100   98  148  137  143  113  123 -> 143

140  110  151  130
123  134  119  131
-> 134

 99  140  115  108 -> 140

102  132  116  111
146  156  114  124
-> 156

150  126  117  117
141  144  130  110
138  152  134  108
-> 152

115  126  115  155  107 -> 115

133  123  133  126  113
135  146  139  132  150
-> 139

130  126  115  106 -> 126

138  119  150  145 -> 119
---
128	130	129	140	126
120	134	132	139	126
142	142	144	122	106
--> 128

137	120	117	156	146
126	124	123	121	126
--> 137

125	102	132	115	129	114 --> 125

109	107	156	132	112
124	157	116	117	109
128	155	116	117	110
--> 109

147	130	124	142	102	128	119
135	138	141	154	141	99	142
--> 147

146	143	158	144	138
145	137	144	124	113
--> 146
---
array([122, 132, 140, 152, 127]) ⇒ 140
array([150, 133, 113, 140]) ⇒ 113
array([136, 103, 119, 111]) ⇒ 119
array([103, 136, 143, 139, 109]) ⇒ 143
array([155, 106, 132, 104, 134]) ⇒ 132
array([157, 111, 106, 110, 104]) ⇒ 106
array([102, 136, 137, 112]) ⇒ 137
array([128, 114, 114, 104, 111]) ⇒ 114
array([146,  98, 138, 127]) ⇒ 138
array([134, 139, 140, 106, 124, 101, 133]) ⇒ 140
---
[[121 143 122 127 135 135 148]
 [128 126 122 121 132 133 131]
 [125 130 124 127 130 124 143]
 [139 129 124 133 126 131 109]
 [130 130 123 131 132 120 106]
 [128 120 124 125 135 133 124]
 [133 140 130 127 108 118 119]
 [129 132 123 125 132 130 140]
 [124 125 131 128 129 143 136]
 [136 140 135 132 109 126 130]
 [140 130 129 129 108 123 132]]	140

[[134 130 130 131 128 138 123 126 137 126 127 139 117 118 119 127]
 [125 134 128 137 127 132 123 127 119 127 135 116 125 116 117 120]
 [136 132 143 125 127 131 122 125 124 130 129 120 140 115 132 124]
 [138 133 133 123 128 124 123 128 122 128 137 127 129 118 124 129]
 [126 127 132 137 119 115 129 118 133 131 138 101 130 116 133 107]
 [136 126 124 138 125 125 124 130 131 126 129 127 127 134 128 136]
 [112 135 130 131 127 133 128 121 127 129 128 148 155 128 150 130]
 [121 133 130 117 132 125 130 127 135 132 127 129 125 116 144 133]
 [104 127 134 128 124 128 126 128 120 124 121 119 139 135 131 121]
 [122 142 131 128 131 124 131 126 122 124 132 118 118 118 141 131]
 [135 116 125 132 124 135 125 126 130 125 126 118 132 145 132 118]]	135

[[129 126 124 125 126 121 126 134 129 130 127 124 125 127 127 135]
 [125 128 134 129 131 137 131 120 132 124 127 127 130 130 126 121]
 [131 131 126 132 126 124 126 131 121 131 133 136 129 125 133 129]
 [129 134 146 137 134 138 136 105 137 123 132 126 129 137 130 117]
 [122 125 128 124 130 141 129 127 127 123 123 132 134 126 124 118]
 [130 122 120 119 124 112 124 141 134 132 123 112 120 129 123 146]
 [124 121 117 119 126 128 125 141 125 128 121 127 129 122 123 131]
 [125 123 132 121 130 129 131 123 143 124 120 108 124 135 119 132]
 [133 126 121 125 123 111 124 138 130 134 128 118 120 129 128 145]
 [145 138 133 141 124  99 126 125 130 140 143 123 115 135 140 149]]	145

[[126 127 137 132 124 129 135 131 123 131 118 119 129]
 [127 126 134 130 126 129 133 131 125 131 121 122 131]
 [127 109 124 133 128 131 129 132 116 130 110 129 146]
 [125 119 141 137 122 130 138 132 117 133 106 116 134]
 [127 112 122 134 127 131 126 129 118 128 113 132 141]
 [126 124 126 135 124 129 124 123 122 126 119 132 125]
 [124 139 146 136 119 128 135 125 125 130 118 114 112]
 [129 131 122 126 130 127 122 125 132 125 136 135 124]
 [127 124 112 135 127 129 112 116 125 120 127 146 121]
 [128 129 131 127 128 128 131 130 129 130 129 124 129]]	128

[[158 129 128 152 132 125 128 127 141 131 126 125 136 126]
 [143 130 127 131 125 130 128 122 129 130 135 142 110 120]
 [158 127 134 129 133 132 134 120 134 128 153 135 133 123]
 [140 130 127 136 121 141 114 118 128 114 129 118 125 138]
 [140 126 137 144 123 135 119 141 122 121 123 131 138 127]
 [129 128 108 136 140 131 111 119 114 129 115 130 138 119]
 [134 132 133 135 123 136 143 140 117 122 135 129 133 116]
 [139 125 120 124 127 137 125 111 117 126 113 120 144 134]
 [121 126 144 135 123 128 116 151 127 127 120 121 130 104]]	121
---
[[129 148 134 146 132]
 [126 153 108 138 135]]	129, 135

[104 135 125 110 127 144 118]	104, 118

[147 152 148 108 103]	147, 103

[122 146 130 127 149 137 103]	122, 103

[119 132 112 133 157 143 141]	119, 141

[[125 123 118 147]
 [124 126 135 149]
 [120 125 141 157]]	125, 157

[120 111 122 105 148 141]	120, 141

[107 158 141 104 147]	107, 147

[150 141 145 138]	150, 138
---
[[154, 141, 114, 157, 126, 140, 104],
 [148, 147, 117, 149, 133, 138, 114],
 [158, 146, 115, 151, 141, 139, 121]] => 147

[[137, 157, 131, 110, 99, 128],
 [141, 131, 109, 140, 125, 140],
 [136, 124, 118, 134, 120, 130]] => 131

[[136, 118, 157, 117],
 [145, 144, 132, 146],
 [120, 142, 106, 100]] => 144

[[110, 114, 121, 105, 141, 118],
 [117, 134, 111, 129, 100, 116],
 [122, 142, 142, 129, 136, 136]] => 134

[[139, 143, 124, 103, 131, 154],
 [139, 131, 125, 106, 123, 152],
 [128, 128, 125, 105, 125, 147]] => 131

[[139, 142, 119, 123, 132, 138, 117],
 [138, 108, 144, 111, 143, 106, 114],
 [142, 144, 120, 119, 134, 140, 115]] => 108
